[[  6.1   4.9  38.0 -18.6 -21.7]
 [ -0.4 -14.4   7.2   6.6  -3.2]
 [  1.9 -54.9  53.3  24.0 -11.3]]
->
[[ -0.4 -14.4   7.2]
 [  1.9 -54.9  53.3]]

[[-54.5  34.5 -21.3   1.1  -8.7]
 [ -6.7  25.5 -22.2  12.4  -9.9]
 [-34.0  33.7 -34.5  22.8 -15.1]]
->
[[ -6.7  25.5 -22.2]
 [-34.0  33.7 -34.5]]

[[14.1  3.2 15.1  6.1]
 [-7.9  2.0  4.8 31.9]
 [-6.8  4.4 12.4 39.9]
 [23.5  7.5 20.1 52.1]
 [11.4  4.3 12.9 21.4]]
->
[[-7.9  2.0  4.8]
 [-6.8  4.4 12.4]]

[[ -1.3  -0.4   1.8]
 [ 10.3   4.9 -11.6]
 [ 40.7  24.9 -45.2]
 [ 10.2  10.2  -8.6]
 [ 24.1  11.6 -27.1]]
->
[[ 10.3   4.9 -11.6]
 [ 40.7  24.9 -45.2]]

[[ 35.4 -35.8 -30.7]
 [ 45.8  22.3  40.2]
 [-19.2 -42.0 -18.3]]
->
[[ 45.8  22.3  40.2]
 [-19.2 -42.0 -18.3]]

[[-50.0  51.4  33.0 -57.7]
 [-24.3  27.1   9.8 -25.9]
 [-49.2  47.5  37.2 -48.6]]
->
[[-24.3  27.1   9.8]
 [-49.2  47.5  37.2]]
---
[[-20.9  47.3 -15.3  22.4  -5.4]
 [-29.6   2.6  -1.3 -17.9  -0.6]
 [  9.4 -20.6  31.0 -27.2   1.7]
 [-56.2  17.7 -12.5 -35.1  18.7]
 [-33.5  24.2  30.3  14.6 -49.7]
 [  1.5  35.9  40.3 -10.5 -37.9]
 [ 11.0 -18.0   3.7  32.5  20.4]
 [-22.4  53.2   1.4   1.5  -8.5]
 [ -1.5 -24.4   1.6  -9.6  12.4]
 [ 14.0 -17.8  12.4 -38.6  -5.1]
 [ 21.9 -22.6  28.6  -2.4  20.3]
 [  6.8 -12.1  52.6  60.2 -20.9]]
->
[[-29.6   2.6  -1.3 -17.9  -0.6]
 [-56.2  17.7 -12.5 -35.1  18.7]
 [  1.5  35.9  40.3 -10.5 -37.9]
 [-22.4  53.2   1.4   1.5  -8.5]
 [ 14.0 -17.8  12.4 -38.6  -5.1]
 [  6.8 -12.1  52.6  60.2 -20.9]]

[[-25.2 -17.4 -31.0 -28.4 -27.5 -24.6  11.8 -26.3  58.0  48.9  10.7 -25.1
   50.0 -30.7 -21.5]
 [-25.6 -16.9 -27.6 -29.2 -27.7 -25.5  13.4 -31.1  56.2  55.5   8.0 -28.3
   50.4 -29.4 -24.9]
 [ 24.5  21.3  26.2  27.5  23.1  23.2 -14.2  21.8 -48.3 -48.1  -5.7  20.5
  -49.5  24.0  25.8]
 [-27.6 -20.2 -26.6 -29.2 -25.0 -28.7   7.4 -24.3  55.0  51.5   7.5 -23.5
   52.9 -27.7 -23.9]]
->
[[-25.6 -16.9 -27.6 -29.2 -27.7 -25.5  13.4 -31.1  56.2  55.5   8.0 -28.3
   50.4 -29.4 -24.9]
 [-27.6 -20.2 -26.6 -29.2 -25.0 -28.7   7.4 -24.3  55.0  51.5   7.5 -23.5
   52.9 -27.7 -23.9]]

[[ -3.8  35.0  42.6 -53.8 -15.8 -28.5  48.7]
 [-48.3  35.3 -22.2 -15.1 -38.1  -9.9 -20.0]]
->
[[-48.3  35.3 -22.2 -15.1 -38.1  -9.9 -20.0]]

[[ 24.5  -1.6]
 [ 23.6  -1.0]
 [ -2.3  48.3]
 [  0.8 -40.9]
 [-23.9   1.0]
 [  0.3 -33.8]
 [-25.0   1.1]]
->
[[ 23.6  -1.0]
 [  0.8 -40.9]
 [  0.3 -33.8]]

[[-50.4 -16.8 -26.2 -17.3   4.3]
 [ 27.4   7.6  10.9   4.0  -3.8]
 [-17.8  -3.2 -10.2  -7.1   3.9]
 [ 17.7   9.4  20.2 -19.9   3.5]
 [-21.4 -11.1 -14.3 -10.6   1.8]
 [ 10.7  -0.8  -2.7  -7.8   2.2]
 [-34.6 -24.7 -54.2   2.6   8.0]
 [ -1.0  -0.3  -6.2  14.3   2.0]]
->
[[ 27.4   7.6  10.9   4.0  -3.8]
 [ 17.7   9.4  20.2 -19.9   3.5]
 [ 10.7  -0.8  -2.7  -7.8   2.2]
 [ -1.0  -0.3  -6.2  14.3   2.0]]

[[-44.3  23.9 -15.2  23.6  16.4 -35.8]
 [-44.4  -4.8 -46.2 -33.1 -21.2  -6.9]
 [ -8.3 -14.1  18.5   9.4  34.0  -7.8]
 [ 10.9  29.3  11.5  34.9 -15.9 -24.0]
 [-34.1  -2.4 -54.9  35.3 -22.9   3.9]
 [-21.6 -39.5   2.1 -11.9  35.0   1.7]]
->
[[-44.4  -4.8 -46.2 -33.1 -21.2  -6.9]
 [ 10.9  29.3  11.5  34.9 -15.9 -24.0]
 [-21.6 -39.5   2.1 -11.9  35.0   1.7]]

[[-42.7  -3.0  25.6 -18.4  -9.5  -0.6   8.5  -4.3   5.9  -2.0 -28.3 -13.7]
 [-10.6 -26.7  11.4 -11.9  13.2  21.8  32.4   0.2   7.7   1.4  46.4   8.5]
 [-24.7  -8.0  33.1 -40.9 -40.0  44.5   8.3   2.0 -21.2 -22.6 -30.7  36.6]
 [ 16.4   8.9   8.6  13.5  -4.7  11.5  12.0  19.2  -2.0  25.7 -10.8  27.2]
 [-29.5   9.9 -37.4 -13.6  22.3 -15.9 -24.1 -59.6  36.1  23.1 -10.8  16.5]
 [ 24.6  -9.9   8.5 -10.5 -28.5  24.8  17.1 -12.0 -13.1 -20.1  21.0  18.1]
 [-19.6   5.4 -17.0  -7.8  11.9  10.3  45.4 -17.9  33.3  14.7  28.3   3.7]
 [-25.1 -35.9  33.3  23.6 -57.7 -17.1  15.6   8.1  18.6   3.1  -6.5 -22.2]]
->
[[-10.6 -26.7  11.4 -11.9  13.2  21.8  32.4   0.2   7.7   1.4  46.4   8.5]
 [ 16.4   8.9   8.6  13.5  -4.7  11.5  12.0  19.2  -2.0  25.7 -10.8  27.2]
 [ 24.6  -9.9   8.5 -10.5 -28.5  24.8  17.1 -12.0 -13.1 -20.1  21.0  18.1]
 [-25.1 -35.9  33.3  23.6 -57.7 -17.1  15.6   8.1  18.6   3.1  -6.5 -22.2]]

[[  5.2  21.7 -31.8 -15.0 -14.9   6.6  -5.3  -2.8]
 [-22.8  43.7 -11.4   4.5 -24.5 -11.5 -14.6   5.4]
 [-15.9  39.6 -42.4   2.4 -56.1 -14.4 -32.5  14.7]
 [  8.9   9.9  -3.1   0.8   4.1  -3.9   1.8   1.6]
 [-10.4 -14.9  21.4  22.4  20.4 -22.1 -22.8  28.0]
 [ -6.8 -25.2  21.2  35.5  21.1 -14.4 -18.9  21.0]
 [-19.9  -7.5  13.8  21.8   5.1 -13.4 -26.4  27.7]
 [-43.0  50.0 -18.7  15.6 -57.2 -16.0 -37.6  30.2]
 [ 10.1  -0.3 -13.9  -5.8   4.6  13.1   1.9  -0.9]
 [-26.0  35.6 -39.5   8.6 -36.3  -5.2 -33.6  21.3]
 [-19.7 -20.0  19.0  33.8   0.1  -4.9 -22.0  29.8]
 [ 19.4 -11.7 -15.2  -5.7  19.7  14.4   5.3 -17.2]]
->
[[-22.8  43.7 -11.4   4.5 -24.5 -11.5 -14.6   5.4]
 [  8.9   9.9  -3.1   0.8   4.1  -3.9   1.8   1.6]
 [ -6.8 -25.2  21.2  35.5  21.1 -14.4 -18.9  21.0]
 [-43.0  50.0 -18.7  15.6 -57.2 -16.0 -37.6  30.2]
 [-26.0  35.6 -39.5   8.6 -36.3  -5.2 -33.6  21.3]
 [ 19.4 -11.7 -15.2  -5.7  19.7  14.4   5.3 -17.2]]
